In the rows, 128 means zero.
One turn moves every row onto another: examples first, then more rows asked:
J756: [140 115 143 144  98 114 117 114  96 134 116 119 150 127  92 115 140 129
 115 140 119 127 133]
J626: [141 158 140 132 160 137 100 131  97 148 118 175 121 133 110 108 127 123
 100 156 116 145 131]
J918: [121 128 130 148 105 114 111 113  90 141  96 121 142 136  94 121 129 118
 119 123 121 134 156]
J525: [127 123 138 139 134 125 118 117 106 160  91 114 127 180 121 120 129 146
 100 116 107 139 134]
J418: [122 150 141 132 160 146  99 137 104 148 124 170 117 149 117 112 117 135
  98 158 118 151 125]
J386: [136 114 129 132 107 137 133 122 125 130 113 111 138 140  80 114 143 134
  95 148 119 108 146]
J42: [132 112 136 120 117 123 111 119 108 164 104 119 128 161 134 119 136 155
 117 129 113 146 145]
J480: [123 155 134 133 163 146 104 136 106 149 117 168 123 143 120 108 124 140
  98 156 121 155 123]
J725: [134 117 141 151 121 137 120 103 102 131  99 124 148 125 105 127 127 126
 146 133 112 123 135]
J534: [134 161 135 132 158 144 102 132  94 144 118 173 118 136 114 109 126 127
 106 163 117 147 132]
J595: [118 130 124 139 121 125 124 113 116 162  99 107 149 164 106 116 141 137
 111 123 123 150 151]
J939: [114 128 116 146 122 135 130 129 118 149  99 108 134 145  82 123 134 124
 103 138 122 112 166]
J572: [133 114 157 139 111 121 104 131  81 149  99 133 126 126 105 134 125 128
 109 130 114 109 153]
J510: [137 132 136 158 120 110 104 121  77 153 103 122 122 140 111 126 127 126
 128 134 105 112 145]
J603: [125 155 138 133 163 149 107 138 102 149 116 171 120 146 120 110 124 134
  96 159 120 151 125]
J340: [126 157 130 126 158 155 106 136 107 137 116 173 111 141 112 110 125 132
  96 164 120 138 138]
J623: [136 120 137 136 136 158 135 108 126 126  93 114 139 139  86 130 130 127
 120 137 111 111 148]
J76: [118 127 136 116 114 131 122 133  82 147 144 111 141 137  95 118 143 127
 118 147 109 114 116]
J897: [125 116 134 150 114 138 109 118  95 147 131 127 130 123 124 108 106 113
 134 144 101 125 119]
J105: [143 119 129  98 135 155 131 113 112 149 107 104 132 147  92 117 125 114
  85 140 114 115 147]
J254: [126 130 142  90 115 145 122 121  98 133 131 112 135 152  85 116 147 129
  98 135 108 118 131]
J243: [125 158 128 127 162 156 107 136 111 137 114 170 114 137 107 108 126 134
  93 160 121 136 136]
J678: [133 160 141 134 159 142  96 136  98 147 128 169 115 139 109 112 123 128
 105 163 115 143 134]
J545: [132 117 140 125 115 142 111 114  79 157 123 122 148 121 109 124 128 108
 119 142 125 103 141]
J867: [127 155 134 124 159 151 100 136 111 139 124 170 108 149 109 108 121 133
  98 162 116 143 138]
J539: [135 134 155 128 131 175 118 114 125 150 131 123 136 137  97 113 129 113
 106 142 109  99 150]
J723: [129 152 121 128 158 149 105 137 113 137 119 174 107 140 112 105 124 129
  96 162 114 139 137]
J644: [141 122 130 126 137 137 131 139 120 160 103 103 115 147  95 128 133 139
  95 151 104 111 163]
J792: [134 135 128 135 130 145 117 124 116 148 101 116 115 162  98 125 142 133
 104 138 109  91 169]
J89: [130 112 130 139 138 141 135 105 124 139  93 109 145 152 110 121 124 140
 128 131 108 146 125]
J592: [113 114 133 106 115 130 126 131  90 135 126 110 133 152  98 115 126 132
  98 134 104 136 106]
J602: [139 120 145 119 135 151 123 108 123 147 110 112 128 159 111 101 106 122
  94 128  96 156 123]
J412: [124 102 117 114 122 132 121 114  96 159 113 108 140 150 130 112 114 126
 110 134 117 147 118]
J56: [130 108 136 133 110 126 132 117 122 146 113 108 153 157 103 109 142 148
 100 136 121 144 124]
J399: [132 163 136 135 156 142  98 132  95 141 119 174 120 128 112 109 127 130
 105 159 120 143 133]
J157: [123 149 135 134 163 147 105 137 109 153 121 176 125 147 122 107 129 136
  98 154 123 144 126]

J918 turns into J595
J678 turns into J418
Now these:
J510 turns into J525
J412 turns into J105
J644 turns into J572
J534 turns into J603
J539 turns into J897
J76 turns into J592
J623 turns into J725
J56 turns into J386
J626 turns into J157

